Which row each row swaps with, under one turn or mirror
The rows were stretched afterwards, more along some directions than others.
figo: [  9 -12 -11  20  27   1   5  -2 -10  23   6  -6 -20   2 -10 -35   7 -10
   8 -22  16 -11  -8   4   3  -5  -1 -33]
fof: [-18 -13  -3  -2  18   7   7   5   9   7  14  -3 -13 -18   3 -22  12  -2
  -2  -1  14 -17   3   1  -6  -8 -14   0]
Nodur: [  1  -2  -1  -1   4  21   7  -9  12  19   1   8 -10  10   3  -7   9  -6
   5  -5  -7 -14   5 -16  -7   0 -20  -7]
zok: [-34 -21  -4  -2   7  10  -8  13  -9  14  10  -8  -6  -3  17 -18  13   4
 -14  -4  22  15  -7   5 -22  11  -6   9]
Memog: [ -2 -15   4  -7  12  12  -3  16   9 -12  15   2   1 -15   4 -22   8 -19
   1 -12   0  -7  10  -8   6 -13  -7  17]
luniv: [ -7 -22 -11 -11 -10  10   6  -8  14  -2  23   8  10   6  24   0 -12 -30
  15  21  -1 -21  -6 -18  -8 -14 -11   5]
tuk: [-10 -33 -19 -11 -10   2 -14   0 -14  -2  -5  -7 -13  -3  13 -14  -3 -26
   1  -6  11   0 -18  10   2   3  -4   7]
mitak: [-11 -22   1  -2   1  19   1  -8  17   3  -1   5  -3  14  10  -6  -3 -10
  -5  23   5  -1  -4  -8 -13  -5 -18  -5]
Bolaf: [  7  -5 -21  -3  -2 -12   2   3 -10  14 -10 -11 -18   5 -10  -5   5  -9
  18   1   5  -4 -14  -1  -4  -1   3 -26]
zop: [ -7  -8 -18 -15  -5   3   4 -24  -1  23   1  -7 -14   0  19 -15  -4  -2
  -7  24   5 -11 -13  -2  -5   7   6 -15]
meka: [  0   1  -3   2   2  18   9  -7   7  14   1   7  -4   9   5  -6  11  -8
   4  -4 -10 -15   5 -16 -10   0 -19  -6]
fusi: [ -6   0  -3   0   2  15   9  -5  15  11  -5   7  -6   4  10  -1  14 -11
  -4  -5 -11 -14   5 -19  -9   6 -18  -3]
nuri: [-11 -23 -11  -3   1  -5   3  17 -10   2  -4  -3 -15   0  19  -5   5 -11
   0   5  16   8 -14 -16 -24  -2  -7   4]
Logaz: [  9 -16  -8  16  25  -3   1  -3 -11  13  13  -3 -21   3 -11 -35   7 -24
   8 -19  10 -17  -8  -1   5 -12  -5 -27]
Diza: [  0 -17 -14  -7 -16   9   8 -11  12   5  20   5  14   4  20   3 -13 -24
  22  20   0 -20  -9 -19 -10 -16  -9   1]
nanut: [  1 -17 -10  17  23  -7   3  -1  -8  16   8  -5 -21   1  -7 -35  12 -24
   2 -20   8 -13  -9   0   6  -5  -2 -29]
bedo: [  3 -22  -7  16  27  -6   3   4  -6  14   7   0 -30   5 -11 -35  11 -16
   3 -23  11 -20  -9  -4  -1  -7  -7 -28]
vuvel: [-11 -31 -11 -13 -14  -3  -9   5 -13  -6  -2 -10 -12  -8  11 -14  -2 -24
   2 -11   9  -2 -17   9   4   2   0  11]
dozaz: [ -3  -9  -4   0   2  19   5  -4   9  17  -4  10  -7  11   4  -8  13  -9
   3  -3  -9 -13   9 -11 -11  -2 -23   1]
dov: [ -1   1 -14   4   3   1  -2   2 -11   4   8  -6  -6   8  -5  -1   8  -6
  13  -2  16  -5  -7 -19 -13 -10  -1  -7]
Dut: [-18 -30 -16 -11  -6  -1 -10   6 -18  -2  -6 -13 -10  -7  11 -16   1 -25
   0 -11  10   4 -14  13   2   4   1  10]
nub: [-44 -41 -15  -7  12   9   1   2   4  15   6  -3  -1  -4   8 -21  14 -23
 -10   7  -3  17   1   5 -15 -12  -6  14]
sulil: [-30 -25 -30   1  10  15  10 -15   3  24  -4 -14  -5  -6  13 -17   9 -11
  -9  13   4  -1   2   0 -10  -3 -16  -3]
tof: [  4  -4  -8   0   1  18   5  -7  16  14 -10   7 -11   8  14   2  12  -8
  -1  -2  -9 -17   3 -22 -10  10 -21  -6]
vom: [  6 -15 -12 -13 -15  14   3 -13  15   6  16   8   8   4  27  -1 -16 -18
  15  23   2 -18  -9 -16  -4  -9 -12  -2]
masof: [  2  -5 -11  -1   4  16   2 -12  15  18  -8  10 -12   9   4  -2  10 -13
   7  -1  -8 -20   5 -15 -11  -1 -19  -7]
keral: [-22 -26  -9  12  10  22   1   7  -1   8  11   3  -4  18  23 -17   9   5
 -10   0  10   9 -15 -10 -22   7  -9  -5]
Nuvob: [  8 -18 -11  14  27  -3   2  -1  -8  17   5  -2 -28   0  -8 -32  11 -19
   8 -25  11 -17 -10  -2   2  -6  -2 -29]
ruti: [-15   2  -3   0   6  15  -2   0 -13  18  21  -1  -3  -1  -9 -23   1  -2
  14 -15  15  18   5  12  -2 -21   4  -6]
gol: [-21 -46  13 -11 -12   2  -2  22   1  11   5  -1 -13  -8   2 -22  18  -9
  -5  -4   1  10  -1   1  -3  -5 -19  13]
Duzo: [ -1 -24   5 -21  -4   2 -15  21   7   6 -12  -9 -14 -23  -7 -11  10 -19
  -2  -7  -2 -18   3  -3   8   3  -6  -2]
vel: [ -7 -16  -1  -4 -22   3   4   0 -11  18  18  -5   3   1   7 -11   2   1
  10  14   8  11 -18   2 -13 -16  -7  20]
zofik: [  8 -23 -25 -10 -10  -6 -13   6   3  20  -2  -2  -3  -9  -4  -5 -11 -21
  24  17   0 -15   2 -13  -9 -20  -8  -8]
dod: [ -8 -16  12 -16   4  -1  -4   5   3  -4  26  16 -25   1  17 -24   7  -2
  -4   7   4 -25  -6 -10  -9   3  -4  -5]
nules: [ -9 -17 -22 -18  19   3 -16   2   1  16   3   8 -19  -4  -8 -22   6 -19
  27   4  13  -5   5  19  -8 -25  -3   3]
tozuv: [-23  -5 -27  -2   8  12   1   3   6  26  -9  -6   7  -3   2  -5  -3  -3
   5  18  16   8   1  -1 -21 -15  -4  -8]
Sitiz: [-20  -6  -2  -3   1   3  -7  10  15  12  13   0  -7 -12   3  -4  14  -2
   6  -5  13   8  -5   3 -12  -2  -3   6]
nekom: [ -5 -19 -11 -12 -19   9   1  -9  10  -1  20   6  13   5  24   4 -13 -24
  16  15   0 -13 -12 -15  -8 -12  -9   9]
rera: [ -2 -21 -19  -3 -10   6   0   1  -9  11  18  -8  12  -5  -6 -12   9 -16
  29   4   3  11  -1   1 -10 -31 -10  18]
bogi: [  4   4  -6   3  -1  17   7  -9  10  11  -3   4 -10   6   8  -1   9  -7
   1  -9  -8  -8   0 -12  -8   8 -16  -9]
Ger: [  2 -19 -12 -13 -16  10   4  -9  11   1  17   6  12   1  24   4 -11 -26
  15  19  -1 -19 -10 -19  -7 -13 -11   5]
tep: [ -1 -16 -10 -10 -12  10   6 -10  13   3  17   4  16   1  19   1 -12 -22
  17  20  -1 -19  -6 -12  -5 -14  -8   1]
dabo: [ -8 -26  17 -18  11   1  10  21   5 -12   2   7 -17   1  -6 -16  17 -13
  -1  -3 -13 -19   1  -9  -3  -3 -10  -4]
litub: [ -5 -17 -18  -9 -15   9   6 -10  10   2  14   1  16   3  23   3 -12 -29
  14  18  -2 -18 -10 -17  -8 -13  -6   1]
zar: [  2 -22  -8 -10 -18   8   7  -9  15   0  19   7  11   4  22   2 -12 -24
  19  21  -2 -19 -10 -15  -5 -11 -11   4]
Sura: [ -5 -29  -4 -10  -9  12   2  -9   8  10  -1  -7 -16  -1   7 -10  12  -6
   0  -3   5   8  -3   9  10   3 -22  -3]
dusa: [  5 -17  -5  12  26  -4   6   2  -9   9  11  -1 -22  -2  -5 -37  10 -23
   2 -19   5 -15  -7   2   2  -9  -2 -22]
zezo: [  9 -17  -8  14  19  -4   3   0 -11  19   1  -5 -26   1  -5 -36  12 -11
   4 -20   9 -14 -12   4   6   1  -3 -28]
gug: [-18  -4 -18 -17   9  -2  -2   5 -13  14   6  -9  -8  -1   5 -19   7 -10
   9  -3  16   5  -3   4 -15  -7   4   3]
Bem: [  2  -5 -31   5 -14  15  -5 -13   4  17   1 -16  11   1  12  -2   5 -26
   8  -2  -3  10   2 -14   6  -2  -7  -1]
bavos: [-13 -32 -13 -17 -10   3 -11   1 -18  -1   2  -7 -13  -3  16 -21  -1 -29
   0  -5   9   1 -14   8   4   1  -5  11]
dopuz: [-26 -10 -26 -10  35  12   5   4  -1  -2   4   1  -3  -4   2 -17   4 -18
   3   5  17  -4   8   7 -16 -24  -8   0]
suzug: [-19 -33 -17 -11  -2   2  -7   4 -14  -1  -9 -12 -14  -6  11 -18   0 -24
  -2  -8  12  -2 -15  12   0   4   1   9]
Pafam: [-14 -16 -11 -10   1  16   0   0  13  30 -10   4  -9  -4  15 -15   9   6
   0   9   4   5   5   7  -4  -5  -2  -1]
novav: [-14 -25 -17  -4   7  24  -4  10   6   4 -15  -8  -4  -6   8 -11  19   3
  -2  -9   6  12   0   6 -10   5 -10  12]
topon: [ -8 -25  -4 -16   8  22   1  -8  10  14   3   0 -14  -2   4 -13  10  -9
  10 -10   1   8   4   4   3   0 -10  -5]
robog: [-16 -29 -17 -11  -2   2  -5  -1 -12  -2  -1 -12 -12  -5  12 -16  -6 -26
   0  -5  14  -1 -16  10   3   4   2   5]
Debu: [  5 -20 -12  14  26  -2   1   1  -8  23   7  -1 -28   5  -6 -38  12 -17
   8 -19  11 -16  -8  -1   3  -7  -5 -29]
Nak: [-20 -30 -20 -10  -1   1  -6   4 -19  -6  -4 -12  -9  -3  12 -16  -1 -30
   0 -10  11   3 -16  10  -1   3   3   9]
sudad: [-16 -33 -16 -13  -9  -2 -11   1 -12  -1   1 -11  -9  -3  16 -16   0 -30
   0  -7  10  -1 -20   9   4   1   2   9]
pafaf: [ -8 -38  11 -17   2  11  -5  -6  18  10  13   8 -15  11   8 -31   8  -3
  -1   8  -2  -7   1   6   3   0 -16  -3]
Gen: [ -6 -34  -9  -5   4  11   0  -1  16   7 -11   7 -13  13  13  -7  15  -2
  -6  19  -3 -17  -2 -21  -9   1 -14  -2]
sor: [-21 -36  -4  -7  -4  10  -3 -10  11  26  15   5   6   3  15 -21  -5   4
  -2  36  10   3  -3   8 -19 -14 -15  13]
rebod: [ -3  -3 -10   3   6  14  10  -9  14  20  -6   3 -10  11   3  -3  13 -13
  -1  -4  -6 -20   2 -20 -12   1 -19 -12]

mitak swaps with nuri
tof swaps with Logaz
Duzo swaps with zofik

Which row each row swaps with, under one turn or mirror
The rows were stretched afterwards, more along some directions than others.
las: [ -8  -2   6  -7   4   0   8  -9  13  10 -15  -1   3   1   6 -10  11   9
 -13  -1   6   0]
Suv: [  3   6  -2  17   9  -1   0   6  15   8   4  -4   1  -2  -4  -3  -3  -4
  -2 -18   6  -6]
zopem: [  1   4  -7  16  11  -1   0   7  15   6   3  -4   1  -3  -9  -7  -3   0
  -3 -20   0  -7]
gib: [ -4   1   2   5 -17  12 -24  -2 -10  -7  -1 -14  -6   7  12   8 -20   1
   2 -16   4  -3]
Pog: [  3   9   4  11   4  -6  -1   1  -2 -11   1  -7  -5   9  -3   8  -1 -13
   6   5  -1  -2]
zasu: [ -2  -3   0   7 -11   2 -13  -2  13  -7   3  -1  -8  -5   6  10 -16   3
  14 -12   2  11]
luvo: [ -5  -1  -7  -2 -22   1 -25  -9   4 -19  -2 -15 -16   0  -5   4 -14   5
   2  -7   2  -3]
ral: [  0   0  -2   1   8 -13   0   0   7  12  -4  -4   8   0  14  -8  -6  -1
  13  -5   6  12]
vebug: [  4   1  -8  -2  -5  -1 -13   3   2   0 -13   3  -2 -15   6  -1  -3  -1
  -2 -15 -10  -3]
gegi: [ -1  -3   2   2 -17   7 -21  -3  -6  -4  -3 -13  -5   5  13   7 -19  -2
   1 -13   5  -2]
sido: [-10   3   2   4 -14   9 -26  -7  -6  -5   0 -14  -4   9  10   6 -14   1
  -4 -17   5  -3]
Gapu: [ -9   7  -9   7   4   9  -6  -5   0  -8  -6  -8   2   1  -4  -3   5 -11
  -7 -13   2  -4]
nosur: [ -4  -1   6  -2   6  -2   9  -6  10  15 -14   0   7   6   8 -11   8   8
 -10   1   2  -1]
tib: [  2  -3  -8   0 -13  -3  -9  -8   2   4  -8   3  -4  -7  16   3   5   3
  10   0  -2   3]
Zon: [  8   1  -6   2   0   1 -11   5   2   2 -10   4   1 -10   7  -5  -1  -2
   0 -12 -10  -4]
rimu: [  4   3   6  -9  -4  -5  -6   4  -6 -11 -15   1   7   1  13   9 -10   1
  11  -1  -2   5]
Beb: [  4  -1   6   1 -17   3 -20  -3  -9  -2  -4 -11  -7   3  13   9 -20  -2
   4 -14   2  -1]
sopip: [  6   9   5  13   4  -7   0   0  -5  -4   3  -4  -5   3   5   6  -2 -16
   8   5  -1   1]
Mep: [ -3   1   4   2 -15   7 -20  -2  -6  -7  -4 -14  -5  10   4   9 -18   0
   0 -12   5  -4]
nam: [  2   7   2  16   4   0  -6   5  -6  -8   6  -4  -9   2   9   8  -4 -14
   9   5  -2  -2]
goze: [ -6  -6   6  -8   5   1   7  -8  12  11 -13  -1   5   3   9 -12   8   8
 -12   1   2   4]
rapa: [  4  -3   4   6  -7  -3  -7   1  13  -5   0   3  -9  -6   6  12 -15   0
  17 -12   2   7]
kopef: [ -6  13   3  16  -5   6   1  -1  11   6   1 -13  -5   7  -1   0 -13   3
  12  -4  10  -8]
pib: [ -2  -4  -9  -3 -14  -2  -8 -11   3   3 -11   2  -2  -9  13   2   9   3
   2  -2  -1   4]
tiful: [ 16   8  -5  10  -1  -5 -11  15   1   3  -1  -4  -5  -6   7   4 -12   4
  12 -10  -6  -8]
gite: [  1  -5  -2   9  -7   2 -14  -4  10  -5   3   1 -12  -6   2   7 -17   6
  15 -18   0   6]
zol: [  1   8   4  12   5  -3  -6  -2  -3 -10   6  -5  -4   7  -1   6   0 -14
   5   4  -4  -3]
Zul: [ -1  -1   3  -2 -16   4 -23  -5  -8  -6  -5 -14  -6   7   8   7 -20   3
  -4 -13   0  -3]
zadem: [ 11 -13   6   6   3   8 -11   4   8   6  -4   5   0   3   9 -15 -19   8
   8 -19 -12  14]
pavom: [ -3  18   4  14   9   1   0   5   4 -13   1 -10   6   7   1  -1   0  -3
  -2 -12   7 -13]
bot: [  4   1  -5   3  -1   3 -12   4   3   2 -11   3   1 -10   5  -6  -1  -1
  -3 -13 -11  -1]
garem: [ -4  21  -1  18   3   6   2   9  -2  -9   2  -7  -3   7   5   9  -8  -7
  20 -12   5  -1]
der: [  7  -2  -6  -4  -6  -1 -14   1   1   0 -14   3   0 -13   3  -3  -1   0
  -3 -11 -12  -2]
vuti: [ -9   4 -10   9   7  13   1  -5   0  -6   0  -6   4   5  -4  -4   4 -13
  -6  -8  -2  -7]
tiden: [ -8   7   5  10  -5   7  -2   0  10   6   2 -11  -5   9   1   0 -13   2
  13  -3   8  -6]
Bon: [-21  -2  13  -1   4   9   3  -9   5   6  -4   0   3   5  13   2  -2  -1
   1  -2  10   1]
dega: [ 15 -13   9   6   5   3  -5   2   9   8  -7   4   3   3   9 -16 -17   6
  11 -16 -10  14]
Vula: [  1   4   4  -4   0  -3   1   1  -3 -11 -15   0  10  -1   7   6  -7  -1
   8  -3   1  -1]
soke: [  1   9   3  12   5  -4   0   0  -2  -7   5  -7  -5   5   3   6  -2 -15
   8   6  -2  -2]
Kif: [ -3  11  -9  18  10   0  -2   0  17   6   5  -6   2  -4  -5  -5   1  -1
  -7 -18   7  -8]
zukeg: [ 16 -11   6   4   0   4 -10   3   6   6  -8   3   1   2  10 -14 -19   8
   9 -18 -12  12]
momi: [  2  -3  -8   0 -14   0  -5  -9   5   4  -9   3  -4 -10  13   3   8   2
   3   0   0   1]
suf: [  3   7   3   9   2  -4  -3  -2  -7  -9   2  -6  -4   6   2   7  -3 -12
   4   7  -3   0]
lutug: [ -6   5  -3  16  -6   8 -10  -2   5   9   0   2  -6  -2  26   5  -9   5
  11  -7   1   7]
gav: [ 11  10  -8  13  -5  -1 -17   9   0  -1   1  -6  -7  -4   2   5 -14   5
  10 -14  -6 -11]
fugi: [  0  -5  -8  -3 -15  -2  -9  -7   3   2  -9   0  -3  -7  14   4   5   4
   9   0   1   4]
tiku: [ -6  19   8   9   6  -2   3   3   5 -13  -2  -8   7   6   4   3   2  -3
  -2  -9   9 -12]
Meso: [  0   1  -5   2   5 -14  -1   1  10   8   0  -5   8   1  12  -6  -7   0
  12  -3   5   9]
gurev: [  3   0   2  -5  -2  -4  -4   2  -5 -12 -13  -3  10   1   8   3 -12   2
   8  -3  -2   2]
rem: [  0   0  -4   1   6 -13   1  -1   5  12  -3  -4   8   0  14  -6  -5  -2
  14   0   5  12]
sisot: [ -1  -3   8  -8   0  -3   9  -7   8  12 -17  -2   3   2   6  -7  11   5
  -8   2   4   1]
Dol: [ -4  -3  -8   0 -13  -1 -11  -9   4   4  -7   1  -6  -7  19   1   3   5
   6  -4   1   4]
romog: [ -2  -5  10  -3   3  -1  10  -7  10  13 -16  -2   4   5   7  -9   9   4
  -7   2   4   1]
kip: [ -1  -5  -5   0 -16  -1 -15 -13   5 -11  -7 -12 -12  -1  -8   2  -5   3
   6  -3   3  -4]
kezas: [  5   3  -6   0  -3   1 -14   3   1   3 -12   3   0 -10   9  -4  -2  -1
  -2 -13 -10  -2]
vigid: [  3   4   7  -5  -4  -4  -1   2  -8 -10 -18  -1   9  -1  10   8  -9  -5
  11   0   0   4]
mir: [  4   4   6  -6  -3  -6  -3   6  -7 -13 -16  -3   7   0   9   9  -8  -5
  12  -1   1   4]
Kose: [  3  -3   3  11  -6  -3 -11   0  11  -5   3   0 -11  -4   5  10 -19   1
  19 -15   1   8]
Zise: [ -8  22  -1  21   5   7   1  10  -1 -12   5  -8   0  10   5   6  -7  -8
  16 -12   5  -4]
rad: [ -1   8  -3  18  11  -1   2   6  15   8   2  -3   1  -4  -3  -4  -1  -2
  -4 -19   7  -7]
Sas: [  7   4   3  10   6  -7  -2   3  -3  -9   2  -3  -8   2   3   5  -3 -15
   8   3  -5   1]
vuped: [ -8   9  -7  17  -6   7 -12  -5   5   6   3   0  -8  -1  19   6  -4   3
   8  -6   2   3]
Tupub: [-22  -3  10   0   1  10  -2 -11   6   5  -2  -3   0   5  16   2  -6   1
   4  -3  10   5]
tef: [ -1   1   2   5 -15   8 -23   0  -6  -4  -1 -13  -8   5  17  10 -18   0
   3 -13   3  -6]

Zise swaps with tiden
zadem swaps with Meso
vuti swaps with luvo
dega swaps with ral
garem swaps with kopef
momi swaps with vebug

